Each row is where one point has got to under a steady rotation. How many steps took it there?
The counts run from 0 to 277.
[ 99 113 120 201 139 131 113 105 128 142 126 198 121 151 137 142 114 120
 125 110 145 105  70 113 123 145 149 114 133 148 157 146 170 126 159 142
 130 132 154 142 188 122  91 149 121 119 140  94 124 149 115 181] | 135
[ 86 142  97 174 172  96 110 130 137 112 110 150 116 145 150 119 126  95
 144 141 167 129  83 131 169 117 101  98 104 102 125 152 160 108 149 145
 139 103 177 127 173 152 132 154 113  96 131 105 155 164 153 177] | 109
[102 148  93 180 136 114 122 150 127 104  99 172 100 108 149 133 158 125
 122  99 172 137 122 102 148 139  46  83 127 124  99 145 166 131 155 141
 151 111 144 135 134 121 142  95 117 106 127 132 169 141 139 176] | 66
[110 133 134 153 169 152 100 126 130 151 122 201 134 138 121 140 140 125
  84 115 162 117  82  99 145 132 117 116  90 163 148 141 183 161 174 164
 127 109 114 124 124 120 155 130 145 147 104 105 168 166 104 163] | 185
[121 107 128 204 110 155 118 121 146 167 126 196 136 148 116 142 150 123
 116  92 131 123 111  91 120 163 104  95 119 142 115 156 172 125 172 178
 133 117 118 136 144 119 163  98 150 114 146 106 151 151 123 160] | 180
[ 97 136 104 186 146  88  94 114  96 151 151 158 139 117 131  94 154  91
 103 112 151 115  85  99 172 117 122 110 123 134 102 141 144 129 152 138
 160 120 118 127 152  93 121 145 138  95 103 145 167 121 129 200] | 163
[113 157 120 161 125  94 114 108 124 176 131 139 138 162 107 115 153  98
 113 106 143 162 120 102 172 130  84 118  88 163 114 149 142 117 157 123
 144 123 120 158 148 107 174  92 123  80 146 113 169 160 152 185] | 207
[136  88  76 200 114 146 106  93 101 145 122 162 165  84 158 103 140 130
 102  98 144 119 100 124 168 139  89 107 151 152 109 133 129 117 175 143
 135 123 107 141 154 104 135 118 146 105 144 144 170 117 135 151] | 170
[100  98  88 148 136 152 114 132  95 117 115 163 123  83 134 141 142 119
 132 110 184  87  59 138 137 126  92 139 117 133 143 131 173 125 183 142
 128  93 184 147 150 125 122 144 123 110 120 115 157 125 114 162] | 273
[104 113  92 158 115 141  93 111 140 167 126 163 108 125 110 134 148 116
  72  88 171 137 112  80 146 178 122 115 101 181 113 148 160 129 172 101
 142 129 148 143 146  75 156 131 113 148 132 121 144 142 124 157] | 45
[109 122  92 178 172 114  90  93 134 170 119 154 117 135 141 137 107 116
  93 107 144 126  66 121 156 148 145 133 101 157 127 145 133 104 134 108
 125 127 146 113 187 102 135 170 132 132 122 135 151 173 123 185] | 2
[103  99  77 173 144 140 117 132 102 113 110 172 105  83 143 152 140 115
 132 107 179  89  73 138 136 128  96 114 126 126 139 136 169 124 175 132
 142 102 189 147 148 107 119 143 108 110 115 123 148 127 115 168] | 274
[113 138 117 147 152 139 104 135 132 136 123 133 142 140 134 107 129 114
 124 149 175 135  63 136 154 135 104 140  64 116 124 137 145 112 168 147
 111  94 160 135 165 184 144 156 109 109 130  86 181 181 146 150] | 106
[121 123 100 191 163 154  61 120 131 140 132 160 128 111 112 115 124 113
  71 139 188 114  80  98 151 142 127 131 109 155 111 118 149 137 160 139
 119 123 143 128 114 137 126 138  93 124 129 126 184 186 122 141] | 54
[109 150 116 174 161 102 124 126 121 129 121 146 145 121 150 142 159  94
 120 100 143 132  76 149 190 135 139 104  81 137 125 146 170 108 100 114
 125 127 140 128 162 163  85 152 123 125 146 109 162 163 146 192] | 243
[103 117 127 201 140 121 115 108 126 144 134 206 122 140 146 135 130 121
 135 105 135 114  69 111 122 148 144 109 124 142 148 148 179 135 141 146
 120 131 145 141 189 115 103 161 145 116 134 101 126 134 137 186] | 136
[135 132 129 153 133 142 154 155 127 174 108 167 134 131 119 165 134 116
 123 106 128 158  66 158 142 147 101 127  65 153 136 140 142 112 134 138
 107 136 125 127 145 140 136 133 111 101 125 102 203 182 108 184] | 235
[131 155 116 161 145 137 105 159 137 145 134 161 125 151 135 107 149 107
 121 125 150 161  69 125 158 152 122 113  47 116 113 137 149 110 136 143
 115 118 155 133 155 169 157 169 106  95 145  88 170 170 147 145] | 104
[150 147  95 163 126 105 150 135 125 141 113 151 163 148 119 126 138 114
 107 134 167 124 110 118 154 137  63  95 107 154 134 143 126 122 180 144
 137 129 102 140 133 112 140  86 115  96 139 106 198 173 110 179] | 74
[147 146  84 145 135 118 148 140 129 141 103 159 155 146 128 119 145 125
  97 119 173 127 110 118 150 150  59  94  93 158 131 147 124 126 183 136
 140 114 103 136 147 108 160 100 133 118 132 116 192 165 110 180] | 73
[140 123  95 144 138 151 149 122 149 146 139 168 126 125 153 149 149 115
 119  88 170  88  72  95 122 138  74 140  86 130 116 130 169 122 178 130
 167 104 149 135 159 139 175 124 131 118 132  98 156 146 107 170] | 19
[ 99 103 111 161  93 151  94 107 102 152 129 154 106 102 104 141 177 105
  95  79 166 135 105 102 141 169 120 130  99 170 106 140 164 132 154 101
 133 134 142 161 130  91 123 110  83 118 125 108 156 139 132 168] | 43
[140 112  78 211 139 149 128 107 151 127 126 172 130  95 174 149 140 125
 126  78 146 115  84 101 137 147  94 108 122 116  99 136 173 107 145 137
 143 124 161 138 165 154 148 139 129 106 166 137 140 119 150 159] | 13
[103 144  99 195 138 109  93 129 105 115 105 166 167 163 136 105 147 119
  99 124 162 107 116 131 165 154 119  83 109 165 159 156 146 107 163 129
 113 117 127 144 179 135 100 122 140 125 166 101 140 184 125 160] | 82
[111 138 151 180 130 164  95 134 113 151 137 214 113 148 112 155 165 129
 100 105 140 108  82 104 128 144 118 118  94 149 135 128 165 152 162 164
 128 125 115 132 128 126 136 106 111 114 108  96 174 176 102 160] | 183
[149  98  99 184 122 147 160 109 141 134 126 178 134  79 153 136 105 125
 116 117 159 151  70 115 159 131 103 114 136 152 136 127 186 143 152 123
 128 143 162 169 148 118 108 158  93 111 120 115 165 107 147 171] | 144
[103  99  96 194  93 143 106 132  87 110 110 146 153 102 137 134 155 117
  90  98 164  95 115 125 170 164 123 108 122 160 127 136 158 111 179 103
 140 119 164 168 164  94 107 109 118 133 137 126 128 131 141 157] | 38
[132 121 116 185 108 166 131 131 122 133 142 167 112  96 159 156 164 122
 127  77 145 107  64 117 113 150  82 147  86 122  96 118 157 117 147 122
 144 121 153 151 149 158 138 108 100  92 141 112 155 140 134 157] | 16
[133 140 123 153 141 141 147 158 120 158 104 161 136 142 135 164 136 123
 115 117 140 139  65 158 152 148 120 128  56 140 145 137 141 112 139 118
 113 130 132 122 147 135 118 140  97 107 118 103 195 196 107 176] | 236
[ 87 125 131 182 123 118  95  96  74 122 112 151 156 137 111 112 169 119
 133 112 153 136  99 136 164 134 100 111 112 166 148 154 160 133 138 141
  91 120 122 160 155 140  75 111 127 107 159  83 150 160 145 166] | 85
[106 128  99 215 142 138  92 149  97 137 151 179 124 102 137 121 158 110
 141 106 156 103  65 136 130 139 133 130 103 119 129 128 162 102 139 157
 131 110 181 136 145 156 105 162 118  83 154 127 137 127 111 155] | 269
[144 140 101 136 138 162 108 110 130 134 111 169 101 133 131 135 133 134
  99 115 161 172  82 120 160 154 102 121  76 170 139 123 149 140 149 109
 111 146 154 152 139 119 154 151  61 103 143  83 164 164 149 135] | 97
[150 133  91 170 135 143 106  95 122 181 171 147 141 121 120 112 153 109
 113 109 165 110  51 113 127 127 126 174  71 164 129 128 129 118 153 129
 129 132 147 147 135 148 135 145  91  82 158 102 169 147 116 155] | 262
[158 104 109 152  86 173 148 134 133 139 143 160 153  94 156 122 151 115
 100 114 159 138  61 118 167 157 124 137  70 130 108 118 165 125 172 110
 139 126 150 167 146 144 148 153  99 118 116  97 173 123 153 144] | 149
[ 96 122 117 154 132 139 125 109 111 122 104 127 153 101 168 135 139 120
 114  98 156 125  71 150 178 143 115 150  95 148 120 143 157 105 141  82
 105 113 157 151 200 158  88 135 130 143 144 111 159 160 140 175] | 246
[107 154 116 150 106 147 135 157 108 137 108 167 111 103 146 127 171 128
 122  96 163 150 107 124 137 158  49 125 102 144 105 135 136 127 167 123
 132 111 109 132 137 130 132  93 109 108 123 120 213 146 108 169] | 69
[ 94 105 119 190 135 147 113  92 133 146 125 177 125 140 142 144 116 125
 124 130 150  99  63 126 122 149 148 141 132 152 157 156 164 129 172 136
 127 130 149 146 193 129  89 139 110 116 136  77 140 157 110 174] | 134
[147  99  91 160 136 149 152  98 145 140 118 181 131  82 154 135 102 125
 114 108 167 143  54 118 161 129  98 113 131 153 140 133 183 145 157 132
 123 131 154 156 160 113 121 175 116 129 121 110 155 108 151 172] | 143
[137 146 112 152 162 139 137 162 126 147 106 170 136 151 142 157 125 119
  94 118 142 118  64 153 164 150 130 113  58 144 150 128 138 113 140 114
 123 127 138 122 157 130 127 151 105 127 122 100 180 202 109 171] | 237
[ 95 121  95 169 135 122  96  95  89 164 142 151 135  87 136  96 163 102
 109  98 161 130  81 125 168 114 111 151 131 153  96 140 134 133 154 134
 148 125 105 125 145 111  99 143 126 108 106 143 198 119 117 183] | 165
[119  91  95 163 105 189  98  87 136 150 120 163 132 108 135 141 158 128
  99  84 163 107 110 119 142 142  93 131 121 157 111 149 156 134 190 148
 145 121 113 139 133 135 149  97 104 132 144  89 176 148 120 130] | 176
